(in the rows, 128 means zero)
Each path below is one point turned by a fixed rotation once a step. After each direction that follows a path, write how fast that rotation turns it, in degrees each step (0 if it stays still).
Each turn is a multiple of 5 degrees from 10 to 175, or 0.
Each row of a path follows its step; steps can be skipped.

step 7: [128 121 127 131 128 131 127 124 122 131 133 132 127 124 135 116 128 133
 126 128 130 131 120 137 129 136 131 124 127 124 129 122 125 126 125 126
 129 138 138 121 134 132 122 121]
step 8: [132 133 129 120 135 123 136 120 130 135 132 129 135 127 127 133 137 124
 122 123 131 127 126 136 129 131 127 129 127 120 129 138 136 122 132 133
 123 134 131 128 130 129 131 134]
step 9: [132 125 127 123 126 133 122 139 127 134 132 131 139 129 126 126 126 134
 131 132 126 120 118 136 130 131 121 130 124 123 128 133 117 130 126 132
 134 130 133 125 129 124 125 126]
step 20: [127 138 132 125 143 131 127 132 128 130 133 128 131 129 126 132 134 133
 122 127 131 134 121 135 125 133 126 128 125 123 130 126 127 128 138 128
 134 127 122 119 123 119 122 127]
step 21: [129 118 131 126 125 120 130 130 129 128 130 132 132 127 130 135 134 136
 131 131 117 140 123 128 134 129 134 129 126 128 123 135 119 129 122 131
 130 138 130 128 125 124 126 126]
step 24: [128 131 123 116 126 130 130 133 131 131 128 118 139 122 126 116 127 129
 125 132 125 131 120 133 128 133 127 131 126 120 130 133 133 130 120 134
 127 133 127 129 132 123 128 123]
step 28: [129 132 139 124 136 123 126 113 129 133 127 126 132 128 126 128 132 126
 117 129 128 134 120 123 125 136 132 125 127 128 132 134 126 121 128 126
 126 132 135 121 132 126 129 128]
step 30: [130 124 128 120 129 123 127 124 127 133 130 123 122 128 126 128 133 135
 138 136 129 137 114 135 132 132 132 128 128 121 128 129 125 129 134 124
 124 136 133 127 129 121 126 122]
Speeds:
[127 128 128 125 129 128 126 131 128 127 128 128 126 128 127 127 127 127
 128 129 129 129 126 129 125 129 129 126 128 129 129 127 126 131 132 126
 128 127 131 128 129 131 125 130]
140
[130 127 130 129 130 126 126 132 125 129 127 129 128 128 128 129 130 129
 124 128 129 126 128 128 129 128 128 128 125 128 131 129 129 126 129 126
 128 127 126 132 129 128 129 128]
125
[130 127 128 130 127 130 128 128 129 128 130 127 127 128 130 126 129 126
 125 127 130 132 128 129 127 128 125 126 128 128 125 130 132 128 129 127
 128 125 129 127 131 127 126 127]
90
[128 129 128 126 128 126 129 128 127 129 124 123 130 128 128 128 127 128
 126 128 130 131 129 126 129 130 130 129 128 127 125 130 129 128 130 129
 127 128 128 128 127 132 131 129]
160

step 4: [126 123 132 133 127 123 118 131 126 131 116 127 125 131 122 131 113 127
 127 121 133 135 120 133 130 132 132 121 125 136 130 128 131 121 128 122
 133 124 132 122 132 124 120 133]
step 7: [125 128 120 132 126 135 137 120 125 129 126 123 116 129 130 134 136 126
 122 129 138 125 124 128 128 131 134 123 130 116 134 126 133 132 133 125
 129 134 128 135 136 123 119 128]
step 10: [125 121 133 132 130 123 122 128 130 125 140 125 126 134 120 133 127 123
 118 122 124 132 126 127 131 134 133 138 129 129 120 120 132 128 134 121
 126 129 139 134 120 129 128 135]
step 13: [124 123 124 141 124 138 136 132 122 135 124 121 132 119 132 128 136 127
 134 120 126 130 133 119 129 125 128 130 129 132 121 125 139 129 124 123
 127 125 128 133 127 129 126 123]
step 15: [127 125 120 136 130 133 132 138 127 123 126 126 126 127 129 132 129 115
 119 131 124 130 129 124 120 129 132 130 122 128 119 114 135 126 133 124
 129 127 132 128 124 127 119 137]
step 22: [131 125 137 125 121 124 122 128 130 131 124 126 127 128 129 133 125 126
 123 125 133 126 132 138 138 144 131 132 132 115 124 118 128 126 128 127
 126 129 130 136 128 134 120 127]
step 26: [126 117 136 124 127 135 132 134 124 124 132 128 127 124 124 140 139 128
 134 122 127 125 120 125 130 132 125 123 125 121 117 136 128 126 138 127
 127 120 131 132 129 128 126 132]
step 28: [128 123 131 129 127 123 140 126 122 126 130 134 131 130 131 132 133 130
 131 122 125 121 129 128 121 145 127 124 120 129 122 119 136 129 130 119
 121 123 129 129 134 130 136 131]
Speeds:
[130 128 128 127 127 128 127 125 129 129 127 127 125 128 130 127 127 128
 128 130 127 129 129 129 128 129 127 130 132 126 127 126 131 132 131 129
 131 130 129 127 127 125 126 130]
145
[128 128 129 130 130 131 126 131 130 129 128 128 131 126 130 126 127 129
 126 127 126 126 129 128 127 128 127 129 131 127 128 126 127 126 130 129
 129 128 132 131 129 130 127 129]
155
[128 129 126 129 129 127 130 127 126 126 126 129 127 130 128 127 128 131
 128 127 127 124 126 127 129 130 129 129 128 129 129 130 127 129 132 128
 129 129 131 127 131 126 129 125]
155
[127 128 126 129 123 128 127 130 128 126 127 131 127 129 127 129 132 128
 129 128 125 131 128 128 127 127 127 128 128 126 129 129 129 126 132 130
 129 127 126 128 128 129 126 128]
60

step 1: [126 129 128 134 129 119 126 117 130 126 136 133 129 130 124 127 116 126
 135 133 128 121 130 129 125 131 130 126 128 128 130 131 125 117 133 127
 121 131 126 138 131 116 130 129]
step 3: [123 129 132 133 134 127 125 122 111 121 129 133 126 119 129 134 122 129
 133 132 126 127 124 140 126 139 132 126 128 130 130 133 128 131 126 132
 128 128 123 130 126 127 131 137]
step 5: [128 142 128 133 121 120 128 128 128 120 135 138 126 131 130 134 117 134
 129 126 125 126 127 135 132 124 131 129 124 127 120 127 129 130 124 132
 129 131 122 133 140 130 127 133]
step 6: [129 140 138 128 124 124 122 125 124 123 130 139 123 135 133 132 128 131
 132 131 121 120 123 132 126 136 126 117 132 126 128 132 127 126 127 127
 132 130 124 138 133 121 128 126]
step 12: [127 141 133 131 129 122 132 119 126 123 135 127 127 134 121 132 125 123
 136 133 127 127 130 132 134 134 124 123 131 132 129 124 125 121 132 131
 130 135 126 134 139 122 124 133]
step 17: [126 141 134 133 126 122 127 126 125 122 130 140 120 134 124 136 121 130
 129 131 129 122 125 137 129 139 129 128 132 128 128 135 126 129 126 122
 129 124 128 119 129 122 126 131]
step 23: [126 144 126 132 122 128 123 122 127 121 122 135 129 139 132 132 129 123
 134 132 125 126 131 137 139 130 127 127 126 131 128 128 125 124 124 130
 130 129 131 129 135 124 123 132]
step 29: [126 140 129 129 127 125 127 121 118 129 130 131 129 136 129 124 123 129
 130 134 124 129 123 139 133 141 129 129 128 128 132 127 131 135 121 124
 126 132 126 134 138 129 129 136]
Speeds:
[128 127 128 126 127 129 130 130 131 129 129 129 129 128 129 131 125 126
 124 126 128 126 127 128 126 129 128 129 128 126 128 125 132 127 126 130
 127 127 126 131 129 127 129 127]
70
[129 125 128 131 128 129 127 127 129 126 129 124 127 128 130 130 125 127
 129 129 124 131 127 128 127 128 129 128 126 129 128 126 128 130 129 126
 126 129 125 129 128 128 126 127]
170
[127 129 127 127 131 125 126 129 128 128 130 129 128 125 130 129 128 130
 127 130 127 129 129 126 124 127 131 125 128 129 128 129 127 127 126 130
 128 132 127 130 129 130 128 129]
10
[128 130 127 128 125 125 125 128 130 128 128 129 130 129 130 127 131 127
 126 129 125 130 130 129 129 127 125 129 127 126 128 130 128 129 125 127
 130 129 128 131 126 128 128 124]
45
[128 126 129 127 126 130 128 126 131 129 127 129 126 127 128 129 132 129
 128 129 128 126 127 131 127 129 127 129 126 129 131 127 128 127 130 129
 130 130 127 130 126 131 127 131]
85
[127 129 127 129 128 129 127 128 131 126 128 127 129 131 126 125 127 127
 130 127 128 128 129 128 129 123 129 131 131 127 127 127 126 124 127 129
 128 129 126 130 130 129 127 131]
100

step 0: [132 128 127 130 129 127 123 136 126 118 130 129 131 120 123 128 127 137
 119 131 132 127 121 132 119 123 124 127 129 121 130 118 124 127 127 134
 124 129 132 120 136 133 127 114]
step 5: [125 121 126 128 134 126 127 125 131 114 124 130 123 121 129 129 132 134
 133 132 137 120 123 134 122 130 127 122 118 131 133 126 136 129 121 135
 132 126 128 131 139 130 124 124]
step 7: [134 132 127 133 134 132 120 125 120 125 127 120 126 119 122 131 130 134
 127 131 123 132 128 128 118 133 130 134 131 119 126 119 134 126 131 121
 139 138 133 126 121 128 126 130]
step 11: [130 126 128 126 135 135 132 129 137 114 133 139 126 119 123 129 127 136
 129 127 132 129 132 126 125 126 117 125 121 121 125 131 135 136 134 131
 124 130 126 122 130 134 132 129]
step 16: [136 122 127 127 132 124 139 124 123 112 128 128 122 130 129 126 131 132
 139 130 121 123 129 123 125 128 122 117 124 136 123 125 127 133 132 133
 118 130 127 128 126 129 129 126]
step 23: [132 124 140 132 129 129 124 130 127 124 129 131 134 128 138 129 133 127
 121 133 118 120 128 120 123 125 127 127 122 128 121 123 124 135 126 130
 129 133 115 123 118 126 123 128]
step 24: [123 129 128 126 131 132 131 132 141 122 125 120 129 136 133 120 133 130
 135 140 127 125 127 126 126 122 129 136 125 128 123 132 131 121 125 125
 121 131 127 127 133 120 115 127]
step 30: [125 130 120 128 138 132 121 133 131 135 128 125 136 124 133 129 122 127
 132 135 129 120 129 120 120 126 121 125 121 121 126 125 136 127 127 134
 125 128 124 123 132 118 124 120]
Speeds:
[131 128 126 128 124 129 128 130 125 126 127 128 128 129 127 128 127 131
 129 129 125 126 127 130 127 125 130 129 129 129 125 126 127 127 128 127
 126 128 129 127 127 126 126 129]
45
[128 127 127 128 127 131 126 125 128 128 126 129 127 127 128 129 127 132
 128 127 130 127 129 132 127 130 129 126 127 127 131 128 128 131 130 128
 131 129 132 126 129 127 130 128]
10
[127 127 126 129 127 128 130 125 129 130 130 131 132 129 130 127 128 128
 130 129 127 127 126 129 130 127 129 128 130 127 127 128 130 126 128 131
 132 127 129 128 126 127 126 127]
160

step 0: [131 134 131 123 123 137 128 131 127 129 127 129 122 129 125 125 129 128
 114 118 119 130 137 132 135 131 123 120 127 128 129 131 133 126 134 123
 132 129 125 117 120 134 128 136]
step 4: [125 133 124 123 128 119 125 131 121 130 128 126 128 134 124 127 119 126
 128 136 130 126 128 140 139 129 131 127 121 130 132 135 128 123 124 122
 127 140 124 126 136 127 115 125]
step 10: [123 132 122 128 129 130 124 130 131 125 124 125 127 132 121 129 131 140
 123 129 120 123 143 133 135 127 115 131 130 120 130 125 135 127 130 125
 132 132 126 128 131 134 125 137]
step 17: [123 143 128 138 127 134 130 132 125 132 128 131 132 135 130 119 126 126
 123 126 125 126 129 134 140 123 124 127 126 128 120 120 127 130 124 122
 132 134 125 134 129 135 120 123]
step 20: [121 132 129 126 132 129 130 125 114 130 131 130 135 133 131 125 131 135
 128 135 128 123 134 137 136 138 124 132 130 126 132 122 135 118 131 125
 132 128 131 131 139 128 123 129]
step 21: [134 126 129 126 134 119 123 123 136 117 126 125 133 130 127 132 124 134
 115 125 124 132 130 129 136 131 131 130 117 127 129 133 129 119 136 116
 133 129 127 129 126 132 128 127]
step 22: [132 132 134 130 123 134 135 127 125 132 133 127 122 125 129 128 115 120
 126 126 132 133 134 132 138 120 127 119 119 133 130 125 133 125 130 127
 138 127 121 127 119 127 123 123]
step 24: [125 130 130 128 132 132 121 126 129 115 125 122 133 122 130 124 125 124
 116 122 121 130 130 124 136 129 119 131 137 135 122 134 128 130 124 123
 123 129 127 130 131 138 121 125]
Speeds:
[128 126 128 127 127 129 127 124 128 126 129 125 128 127 129 129 131 130
 131 127 130 125 130 130 127 127 126 128 130 130 129 128 127 129 127 131
 128 125 126 129 128 129 125 128]
85
[129 126 129 130 128 127 128 128 130 128 128 130 126 126 126 128 125 126
 129 131 127 125 130 128 128 124 126 130 129 128 126 127 127 131 126 127
 126 132 127 127 130 129 126 128]
55
[127 125 128 129 129 126 127 126 129 129 131 128 130 124 129 127 127 129
 129 128 129 126 126 126 128 128 128 126 126 127 129 128 130 124 129 127
 129 130 128 126 129 125 125 128]
45
[130 127 127 127 127 128 127 128 132 129 125 126 128 125 128 128 127 129
 129 128 127 126 129 126 128 129 128 126 128 128 128 129 129 126 130 126
 124 127 128 128 129 132 131 129]
135
[127 126 131 128 127 127 131 126 129 130 128 130 127 129 129 129 131 130
 126 128 125 125 130 129 130 127 130 129 126 129 131 129 128 130 128 126
 131 129 130 128 128 129 130 128]
70
[129 130 131 128 130 129 129 127 127 131 127 128 130 124 130 129 128 127
 131 130 127 129 128 128 129 127 129 131 130 125 129 129 126 128 129 131
 128 127 132 127 129 130 127 128]
100

step 1: [126 123 123 134 135 122 124 121 137 121 130 134 133 122 129 128 126 125
 123 133 136 126 137 129 125 141 124 123 129 124 133 133 136 125 133 124
 123 125 128 129 135 126 135 138]
step 5: [136 133 134 128 130 127 118 123 134 125 131 125 131 128 123 127 128 124
 129 127 133 127 140 127 132 140 119 134 139 132 123 125 128 125 135 131
 135 129 132 122 127 141 129 130]
step 9: [124 127 133 133 137 123 126 120 135 124 123 123 130 136 122 120 134 123
 120 122 137 120 130 134 119 138 123 132 125 123 130 124 130 124 124 130
 136 129 130 131 127 122 127 132]
step 19: [121 132 127 130 131 122 125 123 134 125 126 130 129 121 129 126 123 129
 117 129 138 120 131 135 127 131 130 124 142 132 137 132 127 122 123 127
 130 119 133 131 139 127 131 134]
step 25: [134 126 129 132 135 125 128 123 131 138 132 131 131 125 125 116 125 125
 128 122 132 120 128 125 127 133 132 116 134 132 127 125 132 136 118 125
 139 125 134 119 125 126 130 124]
step 26: [128 117 132 130 129 124 119 125 128 129 128 128 134 138 124 121 132 127
 123 123 134 123 133 128 136 139 126 124 130 122 139 131 139 122 137 128
 129 128 130 123 124 124 129 135]
step 27: [127 126 132 128 128 114 122 122 134 123 130 123 127 129 124 128 130 125
 123 121 134 122 133 132 120 134 130 134 130 126 131 129 119 116 122 139
 135 127 120 126 125 134 131 135]
step 28: [126 127 127 135 138 124 129 117 129 131 126 133 131 114 131 124 124 125
 119 124 130 128 138 136 121 128 132 124 133 120 132 117 131 134 121 130
 133 123 129 129 130 124 133 127]
Speeds:
[127 124 129 131 131 129 129 129 129 128 127 129 130 129 130 127 127 126
 130 126 127 129 126 127 128 129 125 129 126 125 128 128 130 128 128 125
 128 129 126 130 130 125 128 127]
130
[127 127 129 127 129 129 126 128 126 129 126 126 127 128 128 127 128 127
 130 128 129 132 129 129 133 128 128 130 131 128 131 127 129 127 131 128
 128 129 129 126 127 130 127 126]
120
[124 128 127 127 130 129 130 125 127 125 127 127 129 127 125 127 126 128
 130 130 129 129 128 130 127 127 131 129 129 126 130 130 129 128 126 130
 127 129 127 128 127 126 129 131]
40
[126 130 128 131 128 127 130 130 130 126 128 127 129 130 126 130 129 129
 128 126 129 127 130 125 128 127 129 128 130 129 131 129 128 130 132 127
 130 131 127 128 131 129 128 129]
100
[128 128 129 123 128 127 129 129 130 126 130 128 131 125 128 128 130 128
 128 127 127 128 128 129 128 126 125 128 127 127 129 129 130 128 129 125
 130 127 126 128 125 132 128 129]
115
[128 128 126 129 128 128 127 127 129 129 128 127 128 127 131 129 132 128
 131 130 129 130 129 128 130 129 128 127 125 128 128 128 128 128 125 130
 128 130 124 125 131 130 129 130]
110
[130 127 127 128 128 127 129 128 129 131 129 125 130 124 127 126 127 132
 128 129 128 129 126 129 126 130 127 128 128 128 127 126 127 129 130 130
 128 131 129 130 130 129 125 128]
110

step 3: [123 122 128 128 125 132 133 123 121 129 129 121 126 129 131 126 131 120
 128 123 127 130 120 127 121 123 140 128 132 121 125 128 132 126 118 134
 134 115 131 126 125 143 130 128]
step 4: [121 123 132 128 127 138 127 131 130 130 127 132 130 138 131 128 123 120
 128 122 133 128 130 131 120 126 143 123 134 127 125 136 125 131 131 132
 124 122 131 125 143 133 133 131]
step 10: [130 131 134 128 138 134 126 136 122 120 131 131 129 129 120 125 125 119
 125 131 132 119 122 135 123 138 129 121 129 130 135 122 128 130 119 132
 130 120 130 126 128 140 134 130]
step 11: [129 131 136 136 133 137 141 138 123 131 130 133 129 138 130 133 135 127
 124 124 139 128 127 132 122 135 128 124 131 131 126 125 134 131 128 123
 128 134 135 123 127 132 137 125]
step 14: [132 126 120 130 128 129 123 127 122 123 137 126 117 124 130 124 123 131
 127 121 127 126 123 130 129 127 119 141 120 129 119 135 126 120 125 129
 127 124 134 123 119 123 130 137]
step 21: [126 126 128 125 125 125 132 128 134 123 129 121 122 120 132 124 123 128
 128 125 123 130 121 136 116 124 129 134 124 117 130 135 116 123 131 131
 124 120 121 120 132 136 131 130]
step 22: [117 125 126 128 125 124 131 130 125 127 135 122 131 129 135 136 131 119
 137 120 133 123 126 129 122 128 127 130 142 118 127 133 123 117 127 135
 120 124 128 127 129 132 125 128]
step 27: [130 127 132 131 129 129 132 134 130 125 131 126 127 116 120 129 128 131
 131 131 124 117 127 123 125 142 120 138 125 133 133 129 123 131 123 125
 125 133 118 122 133 133 120 132]
Speeds:
[130 129 128 126 129 128 131 129 127 126 128 126 127 124 129 130 127 127
 127 128 128 128 131 129 127 129 129 126 129 130 132 132 129 126 128 126
 127 130 128 129 126 130 126 128]
130
[127 125 129 127 127 131 130 127 128 131 127 127 128 126 130 126 127 129
 125 129 130 130 130 127 129 128 126 129 129 127 130 126 128 129 124 128
 127 129 128 130 128 129 132 128]
85
[129 129 132 130 127 128 127 128 128 127 129 130 126 126 126 130 128 128
 128 128 128 127 129 129 133 128 125 127 127 129 127 127 130 129 129 127
 128 129 129 126 126 129 132 131]
20
[128 131 128 128 129 128 127 122 127 127 127 129 128 127 132 129 127 128
 128 128 129 128 128 127 126 128 124 127 128 127 127 127 126 125 130 129
 126 128 130 130 129 127 128 129]
45
[129 129 129 130 131 132 127 127 127 131 131 129 129 130 127 127 127 130
 130 131 128 131 130 127 126 128 129 126 130 130 127 129 128 127 130 128
 129 128 126 127 126 128 129 127]
55
